In the rows, zero is written as 128.
Rotation paths and how fast each direction turns (deg/step)
Each turn is a multiple of 5 degrees from 10 to 175, or 0.
Each row of a path follows its step; steps can be skipped.
Path 1:
step 1: [135 129 121 135 129 119 126 131 112 119 130 116 134 125 126 134 132 127
 130 126 121 120 135 133 128 129 136 122 126 132 129 127 125 127 127 126
 130 125 135 134 124 123 131 131 133 128 121 120 131 128 118 111 118 129
 123 127 127 128 124 132 124 128 124 128 121]
step 5: [134 122 129 123 127 123 121 130 122 131 139 127 129 121 138 126 127 119
 129 126 132 126 128 142 128 128 136 131 129 133 136 133 125 128 124 133
 131 115 127 119 129 129 122 118 125 121 121 128 125 118 124 115 132 128
 134 131 133 130 117 129 130 136 126 130 127]
step 11: [128 129 122 133 126 121 128 133 126 138 123 120 126 121 134 130 125 131
 126 126 137 129 129 133 138 134 131 132 131 130 138 131 120 131 119 134
 131 116 132 125 124 131 131 128 133 118 131 127 117 119 128 112 127 126
 124 131 125 131 127 128 125 135 117 118 132]
step 12: [140 126 124 126 126 122 115 136 122 127 128 117 132 129 135 128 127 129
 123 129 127 125 123 133 126 134 132 118 119 134 134 117 136 122 125 123
 126 119 126 128 130 122 126 130 137 123 126 120 122 128 126 125 132 121
 127 122 128 135 123 129 121 128 115 125 121]
step 14: [130 123 132 139 118 123 129 122 118 127 134 123 137 123 140 131 133 130
 128 124 137 120 134 128 132 129 131 127 138 128 127 134 122 122 122 126
 138 126 127 136 115 132 137 124 129 127 128 133 121 125 124 114 123 127
 126 128 127 133 127 125 122 123 126 128 127]
step 15: [133 125 129 133 130 132 124 124 119 130 126 127 134 128 126 130 131 131
 121 130 133 123 120 143 122 131 131 130 130 137 127 125 129 125 113 139
 125 122 125 127 125 127 137 122 139 135 118 126 127 125 121 129 130 118
 125 126 134 125 127 127 118 126 115 126 124]
step 16: [127 128 127 134 131 122 128 133 125 128 127 130 127 133 136 116 136 124
 120 126 133 134 126 144 128 126 140 132 128 122 128 124 121 135 123 136
 123 121 124 128 127 126 118 132 133 118 125 125 124 123 123 118 124 127
 119 126 136 126 126 126 126 137 124 133 124]
step 20: [127 120 126 135 130 128 126 138 116 128 131 115 134 125 138 129 136 133
 131 132 136 132 133 133 118 127 128 121 131 132 125 137 126 123 121 125
 128 124 129 134 125 124 130 135 141 127 117 128 120 125 129 121 131 119
 126 126 128 127 121 125 119 128 129 132 132]
step 21: [131 123 131 130 123 125 124 123 127 131 129 121 128 134 143 122 130 120
 126 118 133 119 125 140 130 126 129 129 138 136 126 128 122 130 121 135
 124 123 117 124 132 126 124 120 141 137 121 136 123 128 129 123 131 127
 130 123 134 130 122 125 130 131 122 129 125]
Speeds:
[127 127 128 131 127 129 128 130 128 129 126 128 130 126 127 127 128 129
 126 128 127 128 127 126 128 129 129 129 128 128 129 130 128 129 126 127
 127 126 131 127 127 130 129 126 128 128 127 127 127 128 125 130 128 127
 126 130 127 127 130 126 129 127 129 128 128] -> 85
[127 129 128 128 127 127 130 127 130 129 127 128 127 126 129 129 129 127
 128 128 125 129 129 132 130 129 127 130 128 130 131 126 128 129 127 128
 128 129 130 126 130 126 125 129 129 127 129 127 127 126 126 129 127 128
 128 127 129 130 127 129 129 129 128 128 127] -> 65
[124 129 127 124 129 128 126 127 127 130 129 128 128 129 128 127 127 129
 126 127 129 130 127 129 133 127 128 129 127 127 127 130 127 126 127 129
 127 127 128 127 128 129 127 127 127 128 130 126 129 129 127 128 130 127
 127 127 128 127 128 128 129 130 127 128 126] -> 60
[128 128 128 128 127 125 130 127 130 129 128 127 128 127 130 128 128 128
 129 128 129 129 127 129 130 128 127 126 129 126 126 127 128 128 128 129
 130 125 127 128 129 129 131 131 128 128 128 124 128 129 126 128 126 130
 127 130 125 128 128 129 128 126 130 128 128] -> 135
[127 127 130 130 126 129 127 127 127 129 127 126 130 129 128 128 129 128
 129 127 125 129 130 126 130 129 127 127 127 130 126 128 129 126 127 126
 128 128 128 127 130 126 128 130 127 128 128 128 130 129 127 125 128 128
 130 129 129 126 129 126 126 126 129 128 127] -> 60
Path 2:
step 0: [127 127 122 128 129 127 120 123 136 131 121 120 121 136 127 127 123 126
 133 129 127 120 128 131 116 126 129 121 135 135 128 133 124 130 133 133
 135 132 126 127 131 140 124 126 120 129 120 130 129 132 123 121 127 127
 122 114 127 135 136 122 129 118 117 130 126]
step 3: [127 127 130 118 134 125 124 121 135 115 124 127 117 125 140 128 123 131
 127 127 133 128 121 132 128 123 129 124 133 125 127 132 121 135 132 127
 128 131 118 137 138 129 125 133 130 125 125 122 138 123 124 125 131 123
 125 123 133 132 134 119 127 126 128 116 126]
step 4: [135 134 124 132 134 120 122 128 120 125 122 135 134 132 131 128 127 130
 130 123 128 122 128 124 136 118 126 130 121 122 139 133 119 131 128 128
 121 131 130 125 129 129 138 132 128 119 129 124 142 120 128 132 128 132
 122 131 129 129 131 119 134 128 127 118 123]
step 6: [127 129 125 135 129 127 128 130 126 120 132 137 128 122 135 132 120 120
 122 125 128 134 127 122 126 127 131 122 131 129 135 134 133 149 130 123
 120 125 126 138 126 126 136 136 132 130 125 128 135 128 125 126 123 128
 134 131 123 139 133 129 124 124 131 119 127]
step 7: [129 140 128 134 132 127 126 119 130 133 130 131 137 135 123 125 128 124
 125 132 120 135 128 123 122 126 126 127 129 127 138 141 133 132 128 123
 124 119 129 127 127 129 130 128 136 124 138 133 139 123 127 130 134 126
 129 140 129 129 127 132 129 128 132 126 112]
step 8: [124 131 120 128 122 118 122 118 134 119 127 128 126 121 124 124 133 126
 125 130 117 133 135 125 125 140 127 133 125 138 133 130 132 137 123 122
 138 118 124 130 139 138 128 128 133 129 134 131 128 132 125 127 127 128
 131 123 125 131 133 125 128 128 129 125 123]
step 12: [133 133 138 130 134 125 120 135 134 121 126 121 135 131 130 130 123 122
 136 129 121 123 128 133 126 129 131 128 122 130 129 126 125 131 124 133
 125 134 127 128 126 128 120 124 117 122 126 134 137 131 130 145 134 125
 131 130 139 133 133 128 127 122 125 134 120]
step 18: [133 125 128 134 131 117 124 120 130 131 123 134 130 133 131 117 121 127
 127 125 117 126 114 131 133 116 127 132 132 119 133 141 130 133 134 131
 129 126 127 135 128 134 132 130 132 132 129 125 127 124 121 125 127 130
 127 127 131 124 134 130 121 124 119 129 138]
step 19: [128 133 127 131 131 124 124 129 121 129 130 137 122 122 140 133 128 121
 120 134 118 128 118 125 135 126 124 119 137 127 141 126 124 134 131 127
 137 122 125 129 134 135 131 124 125 125 127 126 128 118 129 116 129 126
 126 132 123 121 128 125 129 132 122 128 120]
Speeds:
[129 127 125 130 127 125 128 131 127 130 126 129 128 128 128 129 126 128
 130 126 126 128 130 129 127 128 129 129 128 127 129 129 128 127 127 130
 128 130 128 130 128 127 128 128 129 131 128 127 125 130 128 125 128 129
 128 129 129 129 127 127 130 126 129 127 130] -> 85
[126 129 130 128 128 127 129 128 129 126 129 128 127 130 129 127 127 130
 126 125 127 126 131 128 127 129 128 129 126 128 128 128 127 127 128 131
 128 127 130 128 131 129 127 129 126 127 131 128 127 128 127 129 128 127
 127 128 129 130 128 127 129 128 128 126 125] -> 85
[127 129 128 127 127 128 127 129 128 126 127 127 131 128 126 128 128 124
 123 129 129 127 129 127 128 127 130 129 127 128 129 127 127 128 126 127
 127 126 128 129 129 127 127 126 131 128 128 128 127 128 125 127 129 127
 126 128 128 128 127 128 128 127 129 130 129] -> 25
[125 131 128 130 127 130 128 128 128 129 128 129 127 128 126 126 129 127
 127 129 125 129 128 129 128 127 128 126 128 128 127 127 128 130 128 129
 129 128 129 130 129 131 132 129 128 128 131 130 126 127 130 126 128 128
 128 127 130 128 128 129 128 128 126 130 129] -> 35
